One vector is turned by the same rotation once a tick. Each row is the vector after some number of ticks, and that number follows the row.
The counts run from 0 to 428.
[  6  27  -8 -21   4  25   4  -4  71   9   6 -24  17 -23  14  15  14 -33
  17 -37  31   9  24 -28  13   0  -2  32  16 -23 -18   0 -30  24  -1 -20
  -8   1   9   3 -19  -9 -17  -5  15   8  10 -10  25   2 -24  15  -3  -3
 -27   9 -37   2  12 -17 -21 -39  -7  34   2 -22  23] : 258
[-19 -16  -7  -2  -7 -11  -2   0 -21 -11  17  16 -29  20 -12  19 -11  38
 -36  39 -26 -10  10 -16  14 -15  41 -12  21  20  37  19   5 -10  -3 -10
  26  19  16  17  16   0  -6   1  -3  -7 -31  39 -31   8   8 -27   8 -37
  23   2   3  15  -6  -8   9  37   7   5  -6  52   0] : 134
[ 12 -38  14   1 -11 -14  27 -33  -9  -7 -49 -27   6  20 -35 -21  21  -3
  14   0 -39  10 -15  12   4  12  29  19 -19 -16  19  16   3  -8 -11  15
 -16   0  -7  10   8 -18  13  -4   5  28  24 -16  21  34 -50  19  17  17
   0 -12  33 -13  38  17 -32   8   9  14  16  -1  -6] : 305
[ 18  -9  14  21  -3  10  16  12  17  -9 -27 -16  10  -7 -18  -1 -11  -1
  18  15   2  -4  11   4  -5 -13   7 -21  -8  17  22 -42 -37  19  30  23
 -11 -20   6   8  16 -31  33  27   7  28  22  -2  25  29 -15   1   4  26
 -36 -26  10  27  29  29   6  12 -50  -3   3  26 -32] : 215
[ 26 -14  -2 -24   5  12 -34  12  26  14  34  -9  47   2 -11   1  32   6
   7 -49  10  -2  -2  16 -41  -9  -6  -4  17  13   5 -42   9  -5   5   3
  17   4 -11  13 -33  12   8 -29 -45  22  20   9  29   6  -7 -24   8   5
 -21   7 -26  11 -17 -15 -10  17  23  -8 -33 -22  -1] : 170
[-25   8 -14  -8 -13 -44  10  -1 -11 -10  24   8 -29  30  -6  21  -9  45
 -20  17 -21  -9   7 -42  -1  -8  36   5  24  11  28  26  -3  -8  11 -10
  33  18  30  13  14  -5 -11  -1   0 -16 -33  37 -18   3  -2 -19  12 -46
  -3 -11  -2  19  -5   8  13  24  11  11 -15  44   9] : 137
[ 12  -7   7  22  -2   7  16   2  13 -13 -26 -21  12  -3 -17   0  -6  -3
  18  13  -1   3  14   1  -2 -10   4 -17  -5  16  21 -41 -33  19  31  21
 -10 -21  10   6  17 -27  38  28   7  21  23   2  31  36 -16   8   5  31
 -38 -35   9  34  31  31   5  16 -44  -7   0  23 -27] : 214
[-14  13 -21  -8 -25 -38  14 -33   0 -15 -35   6 -12  39  -5  16  -1  20
   4 -21  -8  22 -34 -25 -19  19   8  35 -24 -25   7  24   7  -8  19   6
  12   3  24  -6 -12 -13  -7 -28   3  15   9  -7   9  13 -24  -4  10 -19
 -38 -16   6 -16  33  29  -3  -3  33  34  32 -22  21] : 324
[ -4  18 -19 -20 -13 -20  28 -13  -5  -8  11 -30  -4  17  -1 -34   8  -2
  18  -9 -12  11  26 -16  24  -5  18  44   8 -10   0  46 -48  12  -1  14
 -15  10   6   0  48  -6 -27 -17  34 -13   2  17   6  10 -10  16  -6  -9
  -8 -14   0  24 -30   7 -18 -26   7  18  13   1  42] : 49
[-20 -10  -3  14   3 -44  -3  15 -16   2  39  -4 -17  18  -4 -26 -15  11
   8   7 -20 -37  14  -7  -3 -10  27  -1  36  17   4   0  29 -21  -7   3
  42 -26   7   2  10   2   6  24 -22 -15 -40  10  19 -19  16 -33   8 -30
  19 -26  43  19 -19   7  -3  27  17 -29 -10  15 -11] : 386
[  7  10 -23   6 -19 -29   4 -33 -14 -52  12  10   4  20  24  22  -5  18
  -8  20 -46  41   3  -5  20 -17  12  15  12  14  12  40  38  15  20 -21
   7  30  33  11  17  10  13   6  19 -20   8  21  14   0   3 -11  21 -20
   6 -39  13 -11  23  20   9   8  22 -10   8   6  -8] : 117
[ 15   3 -23   3 -14 -27   2 -34  -5 -47  -1 -17   6  20  17  28   3  22
 -10  25 -50  48   4  -4  16 -11  19   7  20  14  17  29  34  23  17 -19
   9  26  24  12  12   1  21  11  14 -13  13  22  18  13 -18 -11  24  -8
  -5 -32   9  -9  33  31  10  22  21  -8   7  10 -17] : 119
[ 15  -8  11  13  13  30 -11  -6   6 -23  10  29  25   4  17 -38 -11  -1
   7  14   1 -19  11  34   7 -21  -9 -42  -3  33   4 -40   3  -4  28   3
 -12 -20 -24   8   7   6  29   2 -13  46   9   1  -6  19  34 -28   3   9
   2  -8  15  31 -14 -28   2   5 -31 -49 -28  12 -14] : 198
[-28   4 -23  21  10  36 -10  18  30   6  15  21  -7 -17  -2   9   6 -51
 -12   5  42   5  26 -25  16  -6  -6  17   4  -3   3   5 -25 -18 -20 -13
   2  -9  16  -2   5   3  -7  -6  15 -30 -26  25 -11 -11  20  12   1   0
  12  -5 -23  23   5 -32 -26 -20  -8  37  37 -16  45] : 250
[ -3  13 -10  14   2 -19 -21   3   7 -27  43  24  23  -7  11 -18  18 -20
   3 -23  15  33  17 -12 -27 -10 -14 -12   2  30  -5 -40  30 -26  14  -6
  -6 -10  10  -6 -10  15  19  -5   4 -16 -20  19   9 -21  27  -4  23  18
  23 -58   8  23 -32 -15  -1   7   9 -32 -26 -34   8] : 183
[ 16 -40  25  -7  16  -6   3  45   3  12   8  -7   8  -8 -35 -25 -17  16
   1 -16 -19 -51 -18  17 -14  -3  25 -20  11  15  28 -48  -1 -12 -15  32
  14  -5  -9  16 -33  -3  16   8 -22  34  -9  -8  16 -14 -28 -34  10   3
 -27 -13  17   2   0   5  -2  42  -3   5   0   6 -11] : 400
[ 31 -17   9 -11  -3 -16  -5   5  29   2  13 -32 -11   6 -13  11  -9   9
  17 -11 -21 -23  16  22  12 -17  33   9  40   7   7 -11   0  26   6   6
  13  12   0   3 -25 -12  -7   5 -16  35  -1  -6  30   1 -32 -31   6 -20
   7  13   4  -1 -17  26  -5  27  20 -20 -54  28 -55] : 375
[ 16 -16   1 -21   8  17 -41   9  22  17  27 -11  53  -2  -7  -2  24   7
  -6 -33  11  -7   1  12 -40  -1  -5 -22  17  20   1 -49  18  -7   1   1
  17 -11 -28  17 -30  11   9 -16 -48  31  14   5  20   5  -2 -31   8   2
  -6   7 -15   8 -19 -31 -12  23  14 -15 -26 -12  -3] : 172
[ 10 -19  24  -5 -21 -10 -25  33  -6  50  24   2  25   6 -36  23   0  31
 -31  -9  14 -18  -5  -5 -51 -10  33  -9   9  12  28 -20   3  -7 -16  21
  28   2  16  23 -14 -11 -13 -18 -32   9  -9   6 -17 -17 -13 -34  -2 -21
  18  12  -7  -1 -30 -10   7  20   1  29  -4  30 -19] : 152
[  0   5  -1  17   8  -1   9  22  54 -15  -8  -1 -16 -31  16   1  -8 -56
  21 -26  21  -2  -2 -12  10  -3   3  24   6 -17  -2 -35 -14  18   4   1
  -4 -24  32 -14 -28 -17  19  21  17  -4  -8 -11  38 -19 -19  -4  18   4
 -37 -38   1  -8  35  23  -8 -10  -6   9  17 -34   5] : 6
[-44   1 -29  -3  -7 -36  17 -34 -11 -25 -35  23 -32  47  -8  -7  -2  14
  -9   9 -13   3 -24 -37   1  21  14  20 -14 -18  15  28  13 -35   0  -3
  19  -9   2  -3  -2  -5  -5 -13   3   7 -15   3 -13  14  -3  -2   8 -25
 -15 -14  24  -5  31   1 -15   6  31  23  33  -8  42] : 320
[-39 -21 -17  10  -3 -10  14 -24 -27 -18 -27  46 -29  45 -13 -27  -1   2
 -14  19 -16  -8 -20  -7  12  10  12  12 -23 -10  22  33  15 -44  -7   4
   7  -5  -5   4   9   2  -9 -29  -3  15 -17   8 -25  15   7 -10   7 -23
   9  -1  29   1  23 -14 -24   6  23  19  41  -2  40] : 317
[ -4  19   6   7  -9 -13 -26  14   8   7  44  35  30   0  15 -22   2   4
  -8 -23  30   1   5 -12 -41  -6  -7 -23  -1  25 -10 -42  34 -25  10  -4
   6 -24   3   4 -25   9   2  -4  -9  10 -22  -6 -11 -31  30 -27  10  -7
  32 -33  10   2 -49 -34   9  -4  -2 -24 -21 -17  -4] : 179
[ 17 -16 -14  -7 -20  13 -20 -24  -4  -2 -44  -6  14  30 -11  29   5  11
 -18  -8  -5  30 -29  19 -17  15   5  29 -25  -8  20   9  13   7   5  12
  10   8   2   6 -16  -3   4 -44 -17  28  34  -5   2  18 -25 -26   8   2
 -17   4  -4 -23  37  13 -13   8  36  39  51 -20  -3] : 329
[  0  30  -9  -5  -3  -5  -2  -1  13 -34  13   2   0 -16  54 -31 -10 -33
   2   2   8  -1  14  12  44 -15   3  31   9   7 -10  21  -6  10  -5 -17
 -11 -15  29  -7  37  -2  14  16  32 -23  -7  13   5 -17  16 -10  22  -9
 -19 -42   6   7   2 -22   3 -26  -6   3  53 -22  46] : 24
[-28 -14 -20   0   4 -15 -21  25  -7   8  46  14  -6   9 -29   9  24   4
 -22  -9  12   5   8 -33 -32   1  15  -7  16  13  20 -20   8 -44 -15  -4
  32   2   8   6 -14  11   0 -16 -21 -32 -41  39  -7 -17   8 -11  11 -10
  22 -15 -10  28 -27 -14 -18  36  26  12 -12  -4  22] : 159
[ 10   1   8 -13   9  52 -29 -15  35  30   2 -27  43 -19  17  -7  14 -33
 -10  -1  29  -7  28  17  18  -2  10   6  17  -2 -16   8   1  15 -27 -21
  -8 -17 -34  14   2  -2  -7   4  -4  25  10 -17   1   6   2  -4  -1  -1
  29  25 -11 -14  -2 -60 -29 -34 -17  10  31  -8   7] : 265
[ 27  -7 -12  -7 -16  23 -58 -15   2   4   5 -15  13  16  20  34 -15   1
 -29  15   3  16  15  45   8 -14  18   9  20  14   5   5  30  31   5 -10
  18   6 -13   9  -9   1 -14 -29 -22  34   9   5  -7   3  13 -50   4 -15
  40  25 -12 -14 -24  -8  -7   8  33 -13   3  11 -44] : 356
[-45  -4 -26   6  -6 -26  11 -31 -19 -24 -32  29 -31  48  -9 -12  -4  13
 -11  18 -12   2 -21 -25   7  21  12  15 -16 -19  17  31  13 -40   0  -1
  17  -7   1   1   0  -2  -5 -20   2  11 -18   5 -16  17   3  -3   8 -25
  -3 -11  27  -2  28  -4 -18   8  32  19  40  -5  48] : 319
[-24  -8  -9  -3  -7 -26  -1   1 -14 -12  18  15 -32  25 -13  13 -12  39
 -33  35 -24 -15   7 -26  12 -12  37  -9  26  17  34  19   4 -12  -1 -14
  31  15  15  19  12  -4  -7   5  -4 -13 -33  34 -29   5   7 -23  11 -39
  10  -3   1  14  -5  -4   9  30   6   9  -7  51   8] : 135
[ -7   5 -10  22   9  -7   4  22  49 -20 -10  -4 -23 -29  17   2  -9 -56
  20 -24  19  -2   0 -18  12  -3   0  22   5 -16  -9 -36 -10   8  -1  -4
   0 -32  24 -16 -24 -20  21  28  19 -11 -18  -8  40 -19 -15  -3  18   7
 -30 -45   8  -6  37  23  -9  -4  -6   3  20 -34  12] : 5
[ 12  -9   8 -12 -20   8  12   1  -2  44 -16 -45  26  19 -27 -21   0   8
   4   3  -1  -5   6  -7 -16  13  35  22   0 -16   0  20 -36  19 -24  36
 -14 -10 -33  19  19 -26 -28  -9   7  35  22 -25  12  14 -32   3 -19   0
  13  22  10 -16 -31   0 -23 -20  -1  24  35  17 -10] : 58
[ 11 -35   6  -1 -12 -22  28 -40  -8 -11 -42 -24   6  20 -37 -26  26  -9
  19  -1 -39  14  -9  12   9   9  24  25 -15 -14  16  24   6 -11  -8  13
 -19   4  -2   8  12  -8  16   0   6  19  23  -9  22  32 -43  26  16  15
   3 -17  33  -9  41  20 -33   0  11  11  13  -4  -6] : 304
[  4  11 -10  30 -12 -20  15  -9  -1 -35   5   7  16   7  10 -16   1  -9
  32   1  -8  19  17  -2  -1 -25 -13  -2  -8  24   5 -18 -16   1  48  13
 -12 -16  38   0  40  -9  35  13  12 -14  13  22  29  23  19   5   8  20
 -22 -60  22  43  12  25   4  -5 -29 -27  -7   0  -1] : 209
[ 18 -14 -13 -21 -19 -24 -13  -3  -6  10  22 -34  22  23 -26  33  28  34
  -4 -13 -23   9   0  -3 -24 -11  25  21  28  10  23  13  -4   6  12   4
  36  25  36  18  15  -2   4 -16 -35 -19  14  38  25  20 -26 -18   6 -16
 -28  -1 -15  22  12  26  -2  24  26  25 -14  16  -2] : 144
[  9   0   4 -11   8  -8  16 -35  41 -18  -8 -43   4 -16  -4 -21  29 -33
  17 -15 -12  23  33  -9  32   6  24  17  18 -14 -14   7  -5  12  -9 -26
 -31   5 -19   3   1 -13   1  22  36  12   6 -18  27  17 -39  37  19  16
  18 -12   6  -7   7  -8 -38 -17   0  -7 -20  -9   5] : 280
[  8 -36  29   3 -14   2  28 -12  -7  11 -44  37 -12  22 -31 -28 -11  11
  -3   3 -18 -24 -32  16   2   3  27   4 -35 -16  25  17   1 -23 -14  24
 -19   5  -3  11 -14 -16 -14 -23   4  54   5 -28 -32   9 -26  -6   2 -14
  13  12  28 -27  18  -3 -12  -7  -2  33  19  16  -6] : 311
[ -2  17  13  -2  16  20  -9  17  32 -11  -5  22 -13 -25  49 -31 -39 -26
 -13  14  23 -46   5  11  40  -9  10  -1   8   3  -1  -9  -6  10 -12 -11
  -4 -30  -8  -1   0 -16   5  25  21  24 -20 -14 -20 -25  16 -34  14 -22
 -16  -2   6 -14   4 -42   7 -20 -24   0  42   0  29] : 18
[ 14  21   0 -25   1  29  -2  -5  65  15   8 -21  25 -20  16  13  14 -33
  18 -39  31   4  21 -10  11  -4   0  28  15 -23 -16   2 -24  26   0 -17
 -12   5   7   1 -14  -4 -14  -9   4  11  19 -10  24   4 -22  10   0   0
 -25  14 -39  -1  12 -18 -22 -40  -7  32   4 -24  17] : 259
[  6 -30   9   9   3  -5 -14  15 -20  12  32   7  -4  14  -5 -24 -15   4
   8   7 -23 -51  17  37  13 -30  22   0  32  22  11  13  23 -11  -7  12
  25 -11   4  11  12  11  -1  -3 -39   5 -19  15   8 -15  21 -48   2 -33
  34   5  28  18 -24  -4  -7  18  18 -30 -24  22 -25] : 382
[ 32 -13  22 -14   0  36   3  10  -3  -1  -6 -16  13 -18   1 -35  -9 -14
 -18  23  -5 -12  20  41  46 -17  26  13  -1  18  17  14 -38  21 -23   9
 -39   9 -15  10  38 -13  -8  -7  35  23  10   3 -28  -2 -10 -10   8  12
  16   7  -3   3 -29 -28 -10 -10 -24  21  45  17   7] : 38
[ -9  26  12   5  -4   8 -10  -9  28  21  14   2  17 -19  24 -18  -4 -35
  -9   1  31   4  32 -12  14   2  17   7   4  -8 -23  18  15   3 -26 -24
 -18 -20  -8   3   3  -7 -24  19  34   4 -23 -26 -16 -21  17  12   4 -13
  58  -8   7 -22 -28 -58 -15 -47 -23   8  19  -1   7] : 270
[-30  -6 -18  46  11   9 -15  22  15  -9   7  21 -19  -7  18 -11  -8 -65
  10   2  26  -8   6  -5   8  -7  -7  10   2  -7  -4 -18   9 -17  -5   0
  16 -52  21 -15  -2  -1  26  21  -9 -30 -31  11  22 -17  30 -14   6  -2
   3 -41  26   8  28  -1 -18  -7  -5  -6  44 -33  18] : 0
[-29   0 -31   1  -5 -19  37  -9  15  -2   2   2 -20  29 -26 -10  12 -17
  25 -17  -9  19  -2 -58 -16  24  12  36  -2 -30 -12  19 -18 -12 -18  18
 -11   7 -17  -2 -22  -1 -33 -23  20   2 -12 -13  26  -5 -19  29 -12 -10
   6  -8   4  -8 -10  18 -32 -13  37  18   0 -16  23] : 72
[ -2   9  10   0  -1  -7 -34  18  10  21  37  19  37  -2  11 -15   0   9
 -17 -22  31 -13   7  -7 -46   0   1 -33   4  24  -7 -50  31 -19   0  -2
  13 -29 -20   7 -28   6   2  -1 -24  26 -17 -12  -9 -26  24 -28   8 -10
  26 -17   6  -2 -43 -41   7   2  -6 -23 -16 -10  -8] : 177
